X =
array([[  6,  20,  16,  34, -26,  48,  25, -12,  15,  30, -27,  18, -19,
        -35,  17],
       [  4,  26,  30,  24, -11,  27,  18,   3,   4,  10, -54,  25, -46,
         -6,  -1],
       [-13,  19,  17,  13,   1,   9,  -7,   1,  17,  10, -45,  36, -26,
         -6, -12],
       [-10,  19,  16,  12,  -1,   6,  -7,   1,  15,   9, -41,  34, -24,
         -6, -10],
       [ -6,  28,  16,  17,   4,  15,  -9,  -7,  16,  11, -44,  31, -29,
         -9, -13],
       [-12,  20,  17,  14,   0,   8,  -7,   1,  16,  11, -45,  36, -26,
         -6, -12],
       [  7,  25,  26,  29, -19,  38,  24,  -4,   7,  18, -44,  21, -38,
        -18,   8],
       [  0,  17,  21,  19,   9,  14, -15, -20,  17,  21, -56,  32, -23,
        -15, -23]])
Indices start at 1.
row 1 col 1: 6
row 1 col 5: -26
row 7 col 14: -18
row 5 col 13: -29
row 8 col 1: 0
row 5 col 9: 16
row 3 col 9: 17
row 1 col 9: 15
row 2 col 2: 26
row 3 col 1: -13
row 5 col 12: 31
row 3 col 15: -12
row 7 col 11: -44
row 6 col 3: 17
row 8 col 12: 32
row 6 col 5: 0
row 3 col 5: 1
row 1 col 6: 48
row 8 col 6: 14
row 6 col 6: 8
row 4 col 15: -10
row 4 col 11: -41
row 7 col 7: 24
row 2 col 12: 25
row 7 col 2: 25
row 8 col 4: 19
row 3 col 11: -45
row 7 col 6: 38
row 3 col 8: 1
row 8 col 9: 17
row 1 col 8: -12
row 4 col 4: 12
row 5 col 6: 15
row 7 col 10: 18
row 4 col 9: 15
row 8 col 14: -15

M =
[[ 11 -23 -27   9  14  20  -9  10]
 [-25 -42 -20 -24 -13 -25 -14 -11]
 [-18 -52  -6 -25 -18 -39  -6 -19]
 [  8  42  31  15  -2   0  17   0]
 [ 14  35  44  23  12   2  33  15]
 [-21 -54 -12 -30 -25 -44 -11 -24]
 [ 19 -30 -24  14  25  30  -2  24]]
Indices start at 1.
(1, 1) => 11
(6, 4) => -30
(2, 5) => -13
(2, 7) => -14
(3, 5) => -18
(7, 4) => 14
(7, 8) => 24
(6, 8) => -24
(5, 5) => 12
(5, 3) => 44
(2, 3) => -20
(1, 5) => 14
(5, 8) => 15
(4, 7) => 17
(1, 2) => -23
(1, 8) => 10
(6, 1) => -21
(7, 5) => 25
(6, 5) => -25
(3, 6) => -39
(1, 3) => -27
(5, 1) => 14
(1, 7) => -9
(4, 5) => -2
(3, 1) => -18
(7, 3) => -24

x =
[[ 37 -15  32 -21  12 -14  29  -5 -13  -4 -17   8   9 -17]
 [-11  17  12   3 -15  -1  14 -11  40  -4   2 -60  -4  14]
 [ 24  -8 -16  -5  23  34  32 -10  -3  11 -14 -11 -27  35]]
Rows and columns are counted from 1.
(1, 1): 37
(2, 3): 12
(3, 14): 35
(3, 13): -27
(1, 6): -14
(1, 12): 8
(3, 11): -14
(2, 8): -11
(2, 10): -4
(1, 10): -4
(3, 6): 34
(1, 14): -17
(1, 2): -15
(1, 7): 29
(3, 7): 32

A =
-33    3    8   29   45    2  -37  -17    8
-26   11   20    9  -27   31  -47  -38    9
-30    1   21   13  -21   33  -61  -41   16
-28   15   28    9  -21   32  -52  -38    8
-31   14   22    5  -25   33  -48  -33   11
  7  -60  -47   24  -25  -34   -9  -38   53
-25    1    8   25   36   -4  -25  -13   12
 13  -61  -49   20  -29  -40    4  -38   51
 13  -50  -45   24  -24  -40    1  -28   43
-13   -8  -13   14   16   -9  -23  -10   12
Rows and columns are counted from 1.
(1, 1) => -33
(8, 1) => 13
(8, 2) => -61
(9, 1) => 13
(1, 7) => -37
(2, 9) => 9
(3, 3) => 21
(8, 3) => -49
(4, 5) => -21
(6, 1) => 7
(6, 3) => -47
(4, 6) => 32
(5, 3) => 22
(2, 6) => 31
(3, 8) => -41
(8, 9) => 51
(8, 5) => -29
(3, 9) => 16
(2, 7) => -47
(1, 5) => 45
(5, 1) => -31
(3, 5) => -21
(5, 7) => -48
(2, 2) => 11
(1, 8) => -17
(3, 7) => -61
(7, 6) => -4
(10, 6) => -9
(1, 3) => 8
(9, 8) => -28
(10, 2) => -8
(1, 2) => 3
(2, 3) => 20
